Each path below is one point turned by a fixed rotation once a step. After each direction that follows a path, write how fast that rotation turns it, in degrees a step (0 if it stays still).
Each turn is a multiple of 5 degrees from 10 to 175, or 0.
Each row of a path follows its step; steps can be skipped.
Rotation 1:
step 0: -.10; -.10; .27; .18; .06; -.04; -.13; -.28; .01; -.13; -.23; -.18; .01; -.11; .25; -.06; -.08; .19; -.08; .14; -.06; -.08; -.03; .09; -.18; .02; .06; .04; .04; -.14; -.19; -.21; -.01; -.07; .01; .02; .01; .02; .05; .20; -.11; -.10; .20; -.12; .10; -.16; .18; -.10; -.09; -.04; .05; .06; .08; .28; .01; .12; -.09; -.13; .19; -.07; -.01; .06; .07
step 10: .09; -.07; .07; .04; .34; -.12; -.09; .07; .08; .00; -.16; -.11; .20; .00; .14; .08; -.10; .29; -.11; -.09; -.08; -.03; .03; .17; .08; .07; .00; .09; -.03; -.29; .17; -.14; .11; -.05; -.04; -.14; .10; -.14; .04; -.21; .10; -.25; -.03; -.12; .05; -.21; -.04; -.04; -.08; .10; -.13; -.07; -.04; -.07; .02; .01; .08; .12; .07; -.08; .31; .11; -.16
step 13: -.06; -.01; .14; .01; -.06; .10; -.11; -.24; -.21; .00; -.07; -.10; .13; .07; .27; .19; -.04; -.14; -.02; .15; -.13; .15; .12; .04; .03; -.10; -.12; .05; -.27; -.05; .05; -.21; -.12; -.20; -.18; .23; -.10; -.17; .09; -.13; .02; -.06; -.02; .00; .03; -.15; -.05; -.04; .13; -.15; .11; -.24; .10; .04; -.01; -.09; -.06; -.07; -.23; -.13; -.19; -.09; .07
step 14: -.23; .02; .14; -.10; .13; .07; .10; -.15; .00; .23; -.18; -.14; -.03; .02; -.05; -.08; -.11; .03; .00; .13; .05; -.08; .06; -.05; .06; -.09; -.06; .07; .09; .05; -.03; -.20; .30; .11; .22; .13; .06; .02; -.09; -.01; -.12; .14; .04; .00; -.14; -.26; -.11; -.36; .04; .07; .27; -.23; .17; .11; -.03; .03; -.14; -.04; .08; .03; -.12; .05; -.09
step 19: -.09; -.24; -.19; .08; .01; -.07; -.26; .12; -.01; -.15; -.24; .01; .13; .03; -.19; -.05; -.11; .11; -.01; -.09; .00; .04; .01; -.01; .01; -.04; -.03; -.01; .17; -.23; -.12; -.20; .07; -.06; .29; -.04; .06; .05; .20; .10; -.07; -.02; .15; .06; .00; -.19; -.03; .02; -.07; .13; -.04; .09; .11; -.22; -.27; .06; -.24; -.03; .00; -.28; -.03; -.04; -.06
step 25: .03; .05; .17; -.06; -.05; .11; -.16; -.08; .23; .29; -.11; -.04; .10; -.21; -.01; -.08; -.11; .13; .00; .15; -.03; .01; .41; .23; -.05; -.04; .13; -.14; .11; .12; -.04; .08; .08; .04; .12; .19; .00; -.17; .13; .02; .01; .03; -.16; .02; -.04; .02; -.07; -.06; .23; -.08; -.08; .06; .06; .07; -.02; -.03; .32; .08; .01; -.10; .05; .19; .09
step 26: -.01; .02; -.05; -.07; .02; -.03; .07; -.09; .11; .15; -.04; -.15; .10; -.01; .12; .03; .00; .27; .03; -.16; -.09; .14; -.08; .08; .10; -.05; .26; .12; .05; .17; .03; -.28; .07; -.14; -.36; .00; .10; -.01; -.14; -.15; -.20; -.10; -.19; -.07; .11; -.17; -.03; .06; .16; -.23; .04; -.23; -.17; -.11; -.08; .03; .13; .02; -.04; -.03; .17; .13; .02
Directions:
.00; -.02; .02; -.03; .02; -.07; -.02; -.01; .01; -.03; .04; -.03; .01; .00; -.06; -.04; -.06; .04; .02; .02; .00; .01; -.02; .02; .09; .02; -.01; -.04; -.05; -.01; -.01; .01; .02; -.07; -.02; .01; .01; .07; -.03; .01; -.01; -.01; -.01; .01; -.01; .02; .00; -.05; .04; -.02; -.03; -.02; .04; .00; .06; .06; .01; .04; -.01; .05; .05; .04; .01 => 65
-.06; -.03; .02; .02; .01; -.08; -.01; -.02; .01; -.01; .01; -.01; -.01; .03; .02; .02; -.04; -.02; .05; -.02; .00; -.01; .07; .02; .04; -.10; .00; -.04; .03; -.03; -.04; -.01; -.03; .01; .00; .01; -.04; -.01; .08; -.02; .02; -.02; .01; -.04; -.02; .01; .02; -.05; -.03; .01; -.02; .04; -.01; -.06; .02; -.02; .02; -.03; .03; .03; -.05; -.05; -.02 => 130
.02; .06; .03; -.05; .01; .01; .05; .00; -.01; .01; .01; .01; .01; .00; .00; .01; -.02; .00; .02; -.01; .00; -.04; .06; .04; -.01; -.02; .02; .02; -.03; .03; -.06; -.02; .02; -.01; -.02; -.02; -.02; .01; -.02; -.07; .00; .07; -.02; .00; -.02; .00; .02; .00; .01; .01; -.04; -.04; .07; -.01; .06; -.06; -.07; -.01; -.01; -.04; -.05; .05; .06 => 35
.04; .00; .04; .03; .01; .00; -.01; -.02; -.03; -.05; -.01; .00; .00; .03; .02; -.08; -.04; .05; .02; .05; .01; -.04; .00; .00; .00; .02; .02; -.06; -.04; .01; .04; -.01; -.04; .05; -.03; .04; -.01; -.01; .01; -.02; .05; .04; -.05; .05; -.04; .01; .02; .01; -.03; .01; .00; .00; -.04; .01; -.01; -.05; .04; -.05; .03; -.04; .05; .04; -.05 => 140
.00; .01; -.01; .01; .02; .00; .05; -.03; .03; -.04; -.02; -.02; -.05; -.04; .05; .00; -.03; .02; .00; .01; -.06; -.03; .06; .01; -.04; .05; -.02; -.02; .03; -.02; -.01; .03; .01; .00; .01; -.05; .03; .01; .00; .03; -.08; -.02; -.12; .01; .00; -.02; .03; -.02; -.03; -.01; -.03; .06; -.03; -.01; -.02; .01; .03; .01; .01; .04; -.01; .03; .04 => 45
